Tidil: [ 40.0 -19.5 -57.6 -45.1 -20.6 -31.7 -81.2 -18.9  23.4  24.9 -27.8  -8.8
  20.2  24.4  44.2 -14.9 -45.9  33.5   3.6 -12.5   5.9 -11.5]
tum: [-47.9  32.0  53.6 -81.2 -45.1 -20.6 -31.7  37.8 -25.6 -33.4  23.0  15.8
  -4.7 -24.8 -51.4  -9.0  38.2 -38.2   3.0  44.5  19.8  10.9]
Rofem: [ -3.0  50.6  40.9  -6.2 -90.0  29.3  43.1  37.3  33.4   4.8 -17.8  46.2
  44.0 -85.6  18.0  20.6  11.2 -58.3 -52.4  43.0  37.8  46.2]
vegi: [  1.6 -36.8  64.2  45.3 -34.3  56.3  30.5 -28.2  25.2  15.6 -30.3 -39.8
 -34.6 -41.1  -7.6  30.4  54.9 -21.9 -34.5  43.0  37.8 -46.9]
asked: [ -3.0  50.6  40.9  -6.2 -90.0  29.3  43.1  37.3  33.4   4.8 -17.8  46.2
  44.0 -85.6  18.0  20.6  11.2 -58.3 -52.4  43.0  37.8  46.2] | Rofem
asked: [-81.2 -18.9] | Tidil
asked: [-45.1 -20.6 -31.7 -81.2] | Tidil
asked: [-20.6 -31.7  37.8 -25.6 -33.4  23.0] | tum

Buf: [ 49.5  54.3 -54.5 -51.2]
gib: [  1.9 -77.3 -30.4  18.0]
duto: [-77.3   1.9 -30.4 -15.2]
asked: [-77.3   1.9 -30.4] | duto
asked: [ 49.5  54.3 -54.5] | Buf

Zod: [ -3.9 -23.9  22.3 -10.6 -20.8  -7.2   9.5  44.4 -58.8  31.6 -51.0  10.8
  -5.6  10.6  13.4  -4.8  10.5  -7.4 -11.0  40.1  -0.2 -23.8  33.1]
tubap: [-52.8 -71.5   3.5  -6.8  27.8  21.3  19.0  11.7  -3.6  29.7  37.1  -1.2
   8.5  -6.2  15.0  -1.9  -5.1  24.1   1.7   1.9  17.0 -22.3  -5.3]
fer: [-18.5 -44.6 -30.0 -15.6  25.4  -8.1   4.1  47.7  38.0 -14.6  16.6  13.2
   6.2   1.2  21.2  31.2  -4.8 -24.5  -9.5  -6.2  18.0  -0.2 -11.0]
rase: [ 35.5  33.0 -14.7  42.9  -3.9   7.3  -5.2 -27.7 -15.1  -6.3   7.5 -26.9
   7.0 -12.0 -47.8  -7.1  -8.2  -5.2   0.4 -10.6   9.8  14.7  -7.5]
vun: [  9.8 -22.7 -27.6 -21.9  22.9 -15.7   0.5  37.9  14.0  20.0   0.0 -34.9
  21.7 -49.7  50.9 -27.4 -19.7 -36.9 -13.1 -15.1 -27.1 -21.5 -11.3]
fisen: [  3.1  -5.5  -4.0   2.6  12.1  -3.5 -11.0  40.8  17.6  15.7 -22.1   2.2
 -11.1  -7.2   7.2  39.4  29.9 -21.5   5.6 -22.4  -8.6  36.5  34.4]
lanor: [-28.7   2.3  18.4  26.2  -8.7   8.7  -0.6  22.1  20.8 -62.1 -55.0  13.4
 -21.5  30.6 -20.3 -35.5 -32.2   3.0   3.6  24.7 -21.3   7.8   9.8]
vupo: [ 22.9  41.1   8.9 -19.2 -19.8 -11.6 -22.3  -1.7 -21.0  -7.3 -24.3 -16.9
  44.9  -6.4 -10.0  -7.1 -37.3   8.6 -12.2   8.0 -16.8 -11.8 -11.0]
Bobad: [ 34.5  15.7  19.9 -31.4  -0.2  39.2   9.0 -19.4   4.3  -0.5  23.9  47.9
  -5.0 -13.0  37.5  11.7   7.3   8.2  37.0  -1.7 -30.3 -53.5  36.0]
Dube: [-41.3 -53.7  -7.8 -21.8  -0.6   6.3  11.0 -44.5  28.1  -3.6  -3.4   1.0
 -38.7  34.3 -30.5  -9.0  30.2  20.5 -18.7  -7.2  -1.5  -2.9 -28.3]
peg: [  7.8  15.9  24.2  -5.7  10.8  22.5  -0.7  12.9  14.1 -16.4 -12.0   7.5
 -26.9   7.0  -7.1  -8.2  -5.2 -47.8   5.9   4.0  37.4 -20.8 -18.4]
Dapuv: [  7.8   7.4 -19.0 -29.0  26.7  12.4   1.6 -15.1  -4.1 -21.7 -19.3   0.6
   3.1 -41.7 -29.9 -41.5 -39.5  46.4   5.4 -36.1 -29.4  33.6  -6.3]
asked: [-12.0   7.5 -26.9   7.0  -7.1  -8.2  -5.2 -47.8] | peg
asked: [-41.3 -53.7  -7.8 -21.8  -0.6] | Dube

Paba: [-65.5 -10.4  58.7  25.1]
repe: [ 50.4 -85.1  58.3  55.3]
sig: [  6.3 -34.4  62.5 -69.3]
laz: [-59.1  37.4 -45.2  59.2]
geb: [-63.3 -28.8  44.2  60.5]
fatag: [-28.8  44.4 -43.0 -36.5]
kevo: [-20.9 -63.0  73.5   2.3]
nosud: [-44.8 -54.7 -20.5  89.0]
Ner: [ 65.7 -51.5  53.1 -68.1]
borak: [ 37.4 -59.1 -45.2  61.2]
asked: [ 37.4 -59.1 -45.2] | borak
asked: [-28.8  44.2] | geb
asked: [ 37.4 -59.1] | borak
asked: [-28.8  44.4 -43.0] | fatag
asked: [ 65.7 -51.5] | Ner

kude: [ 16.0 -55.2  31.3  36.7  33.2 -36.5  -9.9  -4.3  20.2  24.3 -65.3 -22.2
  56.2 -30.6  26.9  -6.4 -17.2  12.1   1.0 -25.9 -61.6 -36.2  66.5  16.5
  51.2  34.1  59.2 -54.8  27.1  58.5  11.1 -51.1   8.5  16.3  -4.3  58.5
   0.6   9.5 -36.3]
Zad: [ 39.1  36.0   1.7  -7.5 -52.7  16.9  17.5 -30.5  29.9 -29.6  57.0  45.8
  -3.9  64.2 -13.8  -5.1   6.9  23.3  -1.0  43.7  56.9  68.3 -54.7  68.3
 -41.8  -7.1 -90.4  15.2  14.8  -4.9 -53.9  74.3  21.3 -38.4  22.0 -17.7
  21.9   0.9  32.9]
rig: [-41.1  31.8  42.7  -6.7 -30.0  -6.8  64.8  60.9 -81.6   0.8  39.7 -50.5
 -86.2  30.4 -30.7 -44.0 -40.8  -0.7 -34.0 -55.5  12.8  -2.2  15.2 -54.7
  -4.9  -7.1 -53.9  68.3  14.8 -90.4 -41.8  73.4  -5.7  49.8 -30.0 -58.6
 -65.8 -64.8 -20.4]
mome: [-41.2  27.2   6.4 -13.9  -1.3  10.0  28.7  46.9 -56.9   5.8  25.7 -30.0
 -60.5   1.4 -16.9 -10.8  -9.8 -13.9 -11.8 -29.5  12.0  -4.2   5.8 -43.2
 -15.4  -4.3 -45.3  26.2  21.5 -56.0 -10.3  25.7 -13.4  35.7 -18.4 -42.8
 -36.6 -30.6  -3.7]
Luged: [ 16.0 -55.2  31.3  36.7  33.2 -36.5  -9.9  -4.3  20.2  24.3 -65.3 -22.2
  56.2 -30.6  26.9  -6.4 -17.2  12.1   1.0 -25.9 -61.6 -36.2  66.5  16.5
  51.2  34.1  59.2 -54.8  27.1  58.5  11.1 -51.1   8.5  16.3  28.5 -13.6
  54.4  68.3  70.6]
Busiv: [-39.7  22.1  35.8  -3.0 -13.2  -6.3  51.8  57.7 -71.1   7.7  24.7 -47.9
 -69.1  15.0 -21.2 -33.1 -32.5  -3.4 -25.8 -51.5   2.7  -9.0  24.3 -49.1
   0.1   0.3 -41.9  45.0  23.5 -69.6 -28.4  48.7  -7.1  49.7 -26.9 -43.9
 -56.3 -51.6 -20.5]
asked: [ -2.2  15.2 -54.7  -4.9  -7.1 -53.9  68.3  14.8 -90.4] | rig
asked: [ 15.2 -54.7  -4.9  -7.1 -53.9  68.3  14.8 -90.4 -41.8] | rig
asked: [ 16.0 -55.2  31.3  36.7  33.2 -36.5  -9.9  -4.3  20.2  24.3 -65.3 -22.2
  56.2 -30.6  26.9  -6.4 -17.2  12.1   1.0 -25.9 -61.6 -36.2  66.5  16.5
  51.2  34.1  59.2 -54.8  27.1  58.5  11.1 -51.1   8.5  16.3  -4.3  58.5
   0.6   9.5 -36.3] | kude
asked: [-51.5   2.7  -9.0  24.3 -49.1   0.1   0.3 -41.9  45.0  23.5 -69.6] | Busiv

vineb: [-61.1  11.8 -40.4  49.4  -2.4  -4.3 -14.9 -28.9  10.8  31.1  63.6]
gab: [-54.5  26.1 -15.6  12.4  30.5  -4.4  12.7 -35.7   3.8  32.2  40.4]
mone: [ 23.3   1.0  10.6   5.8  -5.4  22.3 -40.4  23.5  34.9 -18.2   9.7]
melot: [ 35.3  -3.2  16.3   0.9  -7.5  18.9 -24.8  28.8  24.0 -18.2  -4.4]
lir: [-32.5  13.4  -8.6   3.6  19.8 -12.5  35.2 -25.7 -17.7  27.7  12.4]
gur: [-45.7  29.8  -6.9   6.5  35.8   3.7   2.9 -29.3  15.5  25.8  39.8]
zisa: [-22.8  25.5 -33.7 -12.7 -13.8  47.7  22.7  12.4 -35.7  40.4  12.7]
gipam: [ 53.5 -22.8  25.5 -33.7 -12.7 -13.7  47.7  22.7 -41.8 -14.9 -68.3]
tura: [ 44.6  -0.2  28.5 -17.2   1.8  22.8 -27.0  31.3  28.1 -26.7 -16.2]
ramu: [ 13.0   0.6   2.3  16.5  -7.3  14.2 -21.9  16.6  21.9  -4.6  14.6]
musa: [-23.5  -6.7 -27.7  35.0 -20.3  -7.2  -6.9  -7.8  -3.8  13.0  26.7]
asked: [ 0.9 -7.5] | melot
asked: [ 28.8  24.0 -18.2] | melot
asked: [44.6 -0.2] | tura
asked: [ 12.4  30.5  -4.4  12.7 -35.7   3.8  32.2  40.4] | gab
asked: [-22.8  25.5 -33.7 -12.7 -13.7  47.7  22.7] | gipam

matub: [ 26.2 -56.4  35.2  62.1]
Modet: [-60.9  59.2 -56.4  35.0]
bubi: [ 59.2 -56.4  35.2  62.1]
asked: [ 59.2 -56.4  35.2  62.1] | bubi
asked: [ 59.2 -56.4  35.0] | Modet
asked: [ 26.2 -56.4  35.2  62.1] | matub

Birov: [ 19.6   5.3  47.9  -8.9   4.2  22.8 -44.7   1.3  -0.7  32.4 -71.7 -27.5]
lago: [ 16.9 -33.8  14.5   6.1  16.4 -71.7  -7.4  37.8 -26.8   6.5 -71.7 -10.6]
fub: [ -7.4  37.8  16.9 -33.8   6.1  16.4 -71.7  14.5  12.0  23.1 -71.7 -44.9]
Kofo: [ 21.6  10.3  48.6  -3.8  10.3  16.9 -33.7  14.5   6.1  16.4 -71.7 -43.4]
nevaf: [  7.9  10.4  38.4   3.1  -4.6   2.7 -16.2  21.3  -8.7   6.4 -71.7 -20.6]
asked: [ 16.9 -33.7  14.5   6.1  16.4 -71.7] | Kofo
asked: [ 16.9 -33.8  14.5   6.1  16.4 -71.7  -7.4  37.8] | lago
asked: [ 21.6  10.3  48.6  -3.8  10.3  16.9 -33.7  14.5   6.1  16.4 -71.7 -43.4] | Kofo
asked: [  4.2  22.8 -44.7] | Birov
asked: [ 10.4  38.4   3.1  -4.6   2.7 -16.2  21.3  -8.7   6.4 -71.7 -20.6] | nevaf
asked: [-33.7  14.5   6.1  16.4 -71.7] | Kofo

Gakev: [-11.8 -19.4 -32.4  29.8 -20.4  16.6 -19.4   3.2 -40.5  92.1  17.8  48.7
  67.3 -40.6]
tadi: [-40.5 -11.8  29.8 -20.4 -19.4 -19.4  16.6 -32.4   3.2 -66.9  -3.3 -31.7
 -50.0  21.2]
Tiga: [-19.4 -32.4 -20.4 -11.8  29.8 -40.5 -19.4  16.6   3.2 -14.2  41.7  -7.8
  73.8 -54.8]
asked: [-11.8 -19.4 -32.4  29.8 -20.4  16.6 -19.4   3.2 -40.5] | Gakev
asked: [-20.4 -19.4 -19.4  16.6] | tadi
asked: [-20.4 -19.4 -19.4  16.6 -32.4   3.2 -66.9  -3.3] | tadi
asked: [-40.5 -11.8  29.8 -20.4 -19.4 -19.4  16.6 -32.4   3.2 -66.9  -3.3 -31.7
 -50.0  21.2] | tadi
asked: [-66.9  -3.3 -31.7 -50.0  21.2] | tadi

